rotation ticks, each row followed by its count of ticks
The counts run from 0 to 902.
[-27   9   5 -36   2  30 -20  11  -7  11   5  42   8  -1 -15  -9  -5 -10
  -7  11   3  25   7  12 -11  -7   0   1  16  11   4 -25 -26 -12   7  20
 -17  -3   9   3 -36 -34 -38  -8  -2  29 -16  -3 -39   3 -10  -6 -11  14
  -4  21  -9  10]
578
[-12   6  15  -9   9  -7   2  18 -19 -22  -7 -21  -3  26  20  22 -19  -5
   6   4 -21   4   4 -13   2  42 -10   8  -5 -23   8  25  15 -26 -16 -21
  32 -16 -16   0   3 -30  21 -43 -28  19  28   7  21  17 -23   2  19  -5
  -2 -38  13   0]
398
[ -9   1  13 -22   4  21  25 -34 -18   3  -7 -19 -34   2 -37  17 -14 -37
  -1  18 -19 -16 -18   2 -19 -16 -13   7 -18   3 -17  -3   1  14  -2  -3
  21 -20   8 -20  -6   2   1 -19  -2  12 -27  22 -20  12   9  -8 -38 -31
  -1   5  -9  -2]
593
[ 12 -31  21  35   7   0 -17  28   1   4 -14   9  10   9   9   3  29   2
 -18 -14  -1  35  -4 -14 -13 -18 -19  -8  -2  -3   0   5  25  11  -3  12
 -14  -2 -10  24 -14 -65  10 -30 -18   5  12  18  15   5 -15  -5 -22 -20
 -19 -21  18   2]
0
[ 12  11  -2 -13  12   2  -9  14  15  -1  -1  34 -16  23   5   0   2   8
   0 -39  15  -4  16 -18  42 -13   6  23   5  -8   7  11 -36 -15   0  -6
  -9  -7  15  39  -1 -13   7   7  -5  21 -18   8  -7  37 -23   4  36   3
  34  19  24  -9]
774
[ 10  -2 -13  -3  15   0 -11  12   7 -13   8  11 -14  49   3  -2 -25  -8
 -27  -3  23   5  27  -9  25  10 -27  18  20 -26  19 -12 -21  -9  10   7
   1 -30 -12  21 -13  -6  19 -19  13  25 -20  -2 -14  13  -9  -2  46   8
   7  14   6  -1]
652
[  3 -26  27  39  28 -18 -19  13  14   4  -8   0  -7  17  30   9  19  -7
  22 -35  -7   2   6  -2  -2 -29 -14 -14   8 -12  -4  -5  17  17 -13 -20
   5  -9  -4 -22   6  15  35 -25   4 -14  21   1  25  -4 -29 -21  35 -35
  -3  -3  10 -10]
784
[-39  -3  46 -42  15  20   4 -24   6  29  -6  13 -11 -19 -12  -9  18  -2
  38 -15   3  -7 -17   0  -8  13   8  -7  -5  11 -20  -1 -37  18 -12 -30
  -5  15  23   3   0  27   1   2  -7   5  -4  -2 -22   9  -5  -5   8 -10
  27   6  -3  -2]
559
[-22  28  10 -33  -5  -4  -9  22 -16  13 -18  15   8 -12 -12  -2  22 -23
 -21 -11  -4  13 -10  -2  11 -10   9  -7 -15  16   4 -13  -4   8   3  37
  -1   6  -4 -14 -43 -26 -22   9 -25  20 -42   3 -13  -5   6  16 -21 -18
  10  25  20  15]
700
[  7 -23  16   2   3   4   5 -22   1   8 -16  -4 -45  41  -5   8  32   3
   5  -1  14  -5  18 -17   2  10 -16   4  -7 -37 -21  12   3  -3  -6 -29
  11 -42 -22   8   9  10  29 -19  -6  20  25  -1   4   7   9  -5  34 -17
 -15 -16   1   7]
885
[ -6  19  24 -41   1  27 -25   3 -21  13  31 -19 -16 -24  11  -9   7 -44
  22   1  -5 -18 -15   4  29 -15  17  22   8  11 -11  -2 -18 -23 -22   0
  13 -39  22  15 -12  -2   7  -3 -24  14 -10 -17  -8  12   4  10  -6  34
 -11  13  14  -1]
302
[ -2  22   9 -29  17   6   7  28  21   7   4   3  14 -21  17   6 -17 -16
   9  16  -6 -20 -14  23  31   6 -15  17   3  11   8 -21   5   5 -18  16
   0  38  27 -10  -1  23  -2 -26  12  20 -31 -15  15  -9 -17   1  13  -5
  37  25  15 -27]
172
[-10  45 -29  12 -16   1   8  43   9 -15 -37  18  26  26   9 -12  -6  12
 -23  -1  40   9  15   6   3 -10  -7 -17 -20 -19  23 -27  25   0  18  11
  -6  22 -31 -12  -8 -14 -10  -6  14  11  -5   5  -6 -11 -19  -3  13 -16
  15  12 -17   0]
719
[ 28  -8 -18  11  30 -16  22   7   5  -2  11 -10  31  27  22  11  -8  20
   1  -9  19  -8  14  19  17 -44 -11   6   0 -10  27 -19  -4  -9 -10  23
 -13 -16   9  24  -1 -28   8 -15  -3 -24  11 -21  31   9  -1  33  23   1
  19  -4   7 -30]
75
[ -8  35   5 -46 -10  14  -1  12  -7   2  23 -14  23 -33  -7 -19   0   1
  20   8  32 -26  -4  27  -2  17  -5  27   1  16   0  -7 -17   6 -19  27
 -33  -8  10  40   1  -3 -12   4   3   8   2 -20 -11  -4 -10  16   9  36
  28   9 -23  -5]
70
[-16  -4  -2   5  32  28   2 -32   0  34  -1   4  28   1  11  -2   4  -6
 -27  -4  41   1  -2  15 -11 -15   1  15   2 -25 -17 -13 -29 -18  14   8
   1 -35  15  30   4  -2   7   9  17 -17 -19  -2 -18   6  38 -21   9  17
   7  19  16 -37]
204
[  8   3  -2  19  27   9  22   2  11  27  19 -27  26 -25  44   4 -17  -7
 -17  -1   9 -10 -15  18  -6  -3   2  25   0  -2  -4 -22   1 -41 -13  -2
   1 -29  -1  29  -7 -12  28  -7   6 -38  12 -12  20  -8  17  12  -6  -6
  14  11  34 -36]
758
[  5  -7  39  -4  33 -10  -2  -3  28  10  -4  16 -11   3  14  19  24  -9
   2  -9 -19 -16  -9  -3  19 -10 -16  12   8   0  -4 -25 -12  24  -3   3
   0   6  10   2 -11  34  13 -25   6   7 -23   1  17  13  -6 -13  35 -32
  27  34  33  -9]
782
[ 22  -6   2   5  43  -4  32  -8  13   3   5  -4  28  15  25  20 -15   9
  20 -14   2 -14   9  15   3 -31  -6   5  -5 -11  13 -13 -12 -19 -21  -2
   1 -13  22  22   7 -32  10 -29  -4 -31  27 -17  27  12   8  40   2 -12
  10  -8   5 -25]
74
[  3 -27   5  29  15  34 -15 -24   8  10  -1 -28  10   8 -17   7   2  13
  13 -10  27  -1  10  12 -16 -20 -21  -7   7 -19  -7  -6 -18  17  12 -18
 -30 -10  -6  34  25   6  19  10  20 -34 -12   8 -25   5  -4 -18  25   3
  19  19   7 -39]
671
[  2   6  27 -14  20  10  -5 -11  -1  20  20 -28 -35 -33   0 -28   2 -32
  31 -12   3 -23 -30  -6   7   0  -3  27   5  15 -20  10 -19  24 -15  -9
   1 -26   5  27  -6  34  33  11  -7   4  -8  -8  -1   0 -31  -5  20   0
  -4  -6 -14   5]
769
[ 15  40  -3 -32 -21  18   0  26  16 -20  11  -2  -5   8  -4  13   0   9
  28   8  -3 -15  16  -1  22  12   8   7  16 -13  19 -20   8 -28  -6  -2
 -26 -20 -26  12  -4   3 -10 -29 -10  17  34 -33  -6 -12 -20  27  28   8
   2  15  -5  14]
288
[-14 -40  39   1  30  -8  14 -26 -10  21  -1 -19 -15  23 -13  20 -14 -10
  12  -1 -25  21  -3   1 -43  -4 -24 -18  -7  -2 -14 -15  -4  24  -8 -14
   4  -1 -17 -30   4  -2  16 -26 -19  -4 -17   6  15 -12  14   7  -8 -41
 -16   9  -5  -1]
804
[ -9  27 -15   2  -6  15  10  23 -17 -19  -6 -26  12  15  -1   1 -26 -23
  -6  18   0 -25 -14  19   6 -20 -22  19 -36  21   8  -2  -4   9 -15  16
  14  20   9  -5   6  13   7   2  12  -5 -51  25  -4  21 -21  -7  18  11
  22  18  14 -40]
848
[ -8  13  24 -21  -9  46 -11   2   6   9  13  12 -12 -12  12 -18  15 -24
   0   4  17 -20 -15   3  -2   2   8  22   3  10 -14 -18 -11   3   6 -10
 -16 -35 -12  17 -10  48  10   0  17   7  -6   1 -23  -4   2 -30  33   6
  -2  46  12   1]
890
[  1  -3  22   0  23  -8  28 -10  22  11 -15  18 -12  29  11   9  16  17
  42 -32   8   0  -8 -23 -16 -24 -11 -34  -6 -11   3  -4 -13  20  -8 -11
   2  -9 -12  -2  -5  18   5 -13 -12 -14  33 -13  15   4 -18  20  30 -32
   5 -13 -11  21]
330
[-20  23  -7 -18 -23  24  11   6  -9  -2  -3 -26   0 -28 -14  -4 -13 -20
 -25  17  19 -12 -20   7   0  27 -11  33 -16  11 -23  16  13   2  -6  -4
  -2  14 -14  24  -3  -1   8   4   3  12 -27  26 -21   2   5 -16 -25  -7
  35  13  17 -29]
381
[ -1  42 -14  -7 -11  30 -13  42  -9 -10   2 -16   6 -27   6   2 -10 -26
 -23  32  -5 -11 -27  -7   6   5 -15  13  -3  15  13   1  16  -8  23  45
  17 -25 -19  15  -6  16  -9 -21   1  15 -28  17 -29   7 -31 -19   6  14
   3   8  14  -1]
612
[-13  51 -18 -38 -40  25   5  16  -3   2 -19   1 -18 -18 -34 -19  29  -7
  11  -3  20  -9   3  -2  12  -6  13  12 -14   3 -17   2  17  10   6   3
 -14  -2 -22   0 -20  -9 -27  -1   2  33  14   7 -29  -1 -17   6 -29  -7
   9  -3 -25  17]
599
[  5  23  -3   9  -5   5  12  37  -7  21 -12 -20  18 -23  30 -32  18  -4
  19  -1   2  -1 -15   5  -1   0  18  -3 -16  24   8   3  33 -31 -25  -1
  -3  16 -32  10  -6 -11   7   1 -36  -5  33 -15  11 -13 -31  30  -1   5
 -24 -30  -7   1]
622
[ 23  15   8 -33   6 -14  27   6  17  -8 -20 -12 -49  10 -20   4  -5  -5
  19   2 -20  -7   0  -8  28  -1  -3  10   4  -8  -8  14  24  14 -23 -13
   7  27  -3   3  -6 -20   4 -27 -30  30   5  -3  11  -1 -24  35 -31 -44
  19  -8 -24   5]
153
[-14  -3  45 -12  -7  30   1 -21  20  19  10   0 -16 -14  15  -5   6 -10
  25  -5  20 -16 -18   8 -27   0   1  14 -10  -4 -32  -8  -2   7 -17 -47
 -14 -23  -1   3   5  13  33 -11  22 -15  27  -6   7  -4   8 -36  -7 -24
  -1  10  -5 -12]
892
[ 23  12  -5 -20 -18  13  23  26   6 -13  -4  23 -15  41 -11  22  25  -4
 -10  25  -4 -24  30   3  30 -10  -5  32 -16  -3  14 -16  23 -14 -11  17
  -3   5  -5  -6  -9   0  -6 -35  -7  46  -8  -4  13   7   6  13  13   3
   2  20  19   0]
741
[  7  25 -22   4   1   3  -4  25   0 -22 -21 -19  11  38  -5  23 -28  -3
  -8  -4  12  -7  15   6  39  -6  -9  12 -13 -27  17  17   7  -7   3  -5
  17  15  -1  11  16  -8  17 -13  -2  10 -36  15 -13  20 -19  -9  23   5
  32  13  28 -39]
164
[-36  48 -14 -11   2   6  11  19  -5   7   9  -1  13 -41  -2  14   7  -1
 -11   0  -8   3 -16   6  -5   5  11   7   2  30   5 -23  -8 -20  18  11
  -5  -4 -29 -18 -32  19 -23  -3   5  -3 -11  14 -32  -2 -24   0  12 -27
  14  23   4  21]
247
[ -7   5  15  20  31  -4  11  -5  -3  32 -15 -31  12 -25  10  -6  10 -29
  17 -17  -9   7 -24  10 -18 -44   2 -31 -18  12 -12 -16   3  10 -14  -1
  14  20   2 -41 -16  -1   7  18  -4 -21 -26 -11   2 -20 -13   2 -21 -39
  -6   2 -12  -5]
703
[-44  26  -5 -26   6   7  11  -5 -31  12 -16   0 -27 -17 -21  -8  12  -6
  10  -4  -1   7 -16 -18 -14  25  10  -7 -11  13  -7  19 -11 -14   4   4
  20 -23 -25  -9 -21  -3 -19   6 -32  24  -4  12 -31  15 -17  18  -3 -15
 -14 -28 -18  39]
478
[ -4  27   0 -49 -13  11   8   1 -12  -3  23  -6 -18 -20  -4   9  20  -2
   3  -2  12 -16  -1   3  13  45  10  39  16   2 -17   6  -4 -26   0   7
 -14 -46 -16  34 -16  -2  -4 -28  -5  21  30 -11 -10  -2   3  16   6   9
  16  -8  -1  17]
755
[-12  19  31 -45   6  18 -16   2  14  22   0  11   6 -15  30  -9  11 -34
  -1  -6  -5  -5   1   4  12   9  16  14  15 -11 -11 -26  -4 -19 -11   0
  12 -27  11 -12 -27  -1   5 -21   4  11   4 -38   5 -18  25 -16   5  -3
 -11  31  16  10]
424
[-37  -4  26 -21  15  15 -16  -4  -7  10   0  15  -1 -20  -3 -20   2 -10
 -29   4  28   3 -23   4 -32  32 -29  11  -2  11 -18   4 -23  28   5  16
   3  -7  -2  24 -16  17   8   1  25   8 -31  25 -19  15   2 -47  21  -6
  16   5  -1   8]
104
[-11   2  43 -11  15  22  29  -4   5  -1   0  16 -16   7  -9  27   7  -7
   7  -2 -16 -19 -24 -13 -22 -34   7  -3 -19  23 -13 -12 -20   0  -5 -10
   6 -14   8   9 -13  -3   6 -22 -10 -25   7  26  -4  40   4   4 -24 -45
  14  17  31  -3]
228
